0: [151 151 129 122  82  95  77 102 121 143]
1: [184  71  95 174 134  96 172 101 147 148]
2: [178 132 131 160 122  93 166  72  97 132]
3: [ 92 162 101  88 140 132 103 160  86 107]
4: [146 120 153 174  69 150 196  96 138 142]
5: [110 102 132 138 101 138 211 124  90 127]
6: [124 160 163 135  93 180  95 163 189 169]
7: [ 85 135 114  91 118 133  93 150 127 121]
8: [ 82 125 118 136 140 181  84 187 172 143]
9: [129 143 141 148  80 146  86 142 185 160]
10: [156 111 137 177 203 152 152 142  77 126]
11: [101 136 104  85 170 101  82 147 123  92]
12: [ 98 148 137 108 140 133  93 146 115 108]
13: [172  75 100 177 147  89 165 103 133 136]
14: [165 115  87 141 138  70  59  98 167 121]
15: [ 64 104 112 146 111 140  99 136  54 151]
16: [127  84 128 159 106 148 205 116 113 147]
17: [ 95 145 178 112 146 140 193  85  66 139]
18: [108 154 160 111 144 153 173 119 143 106]
19: [124 151 109 103 168 118  48 151 157  97]
20: [148 135 124  79 149  83 204 118 126  95]
21: [ 85 101 150 134  98 155 255 164 104 127]
22: [115 104 146 188  90 189  90 150 120 187]
23: [161 105 143 172  81 133 189  99 129 146]
24: [180 107 162 179 157 162 156 148  93 142]
25: [ 92 135 150  56 103 113 217  85  81 101]

[171 117 147 139 154 105 143 124 169 101] 13
[102 106 107 145 118  97  65  87  56 146] 15
[173  96 147 174 120 152 165 126 179 155] 23
[ 99 127 139 106 109 148 200 114 137 120] 18
[ 81 111 134  72 123 132  81 113 154 120] 7
[ 95 143 127 128  98 149  98 146 154 129] 7
[125  91 119 199 138 164  28 104 102 181] 22
[139 135 155 146 168 143 152 130 149 112] 18
[ 33 181 191  62  70 191 133 143  91 151] 7
[152  97 150 167 118 115 193 118  41 126] 5
[146 157 138 127 144 142  75 148 174 115] 19
[ 91  98 150 133  88 152 255 135  79 133] 21
[105 169 117  37 145  96 138 207 193  36] 11
[ 76 145 130  62 143 157 124 193 173  97] 7
[ 71 155 136  87  85 123 103 136 100 122] 7
[135  73  79 170 134 144  44 143 142 177] 22
[145 178 133  94 142 123  85 158 174 130] 19
[148 133 175 138 138 137 176 117 128 124] 18
[182 139 139 148 172 116 127  90 155 138] 2
[107 105 166 172 122 154 218 112  35 163] 5
[148  99 105 191 117 126  91 166 154 151] 9
[134 158 120  79 164  85 179 100 124  66] 20
[154 118 105 149 101 118  85 136 160 145] 9
[141 176 130  70 162  81 182 103 102  69] 20
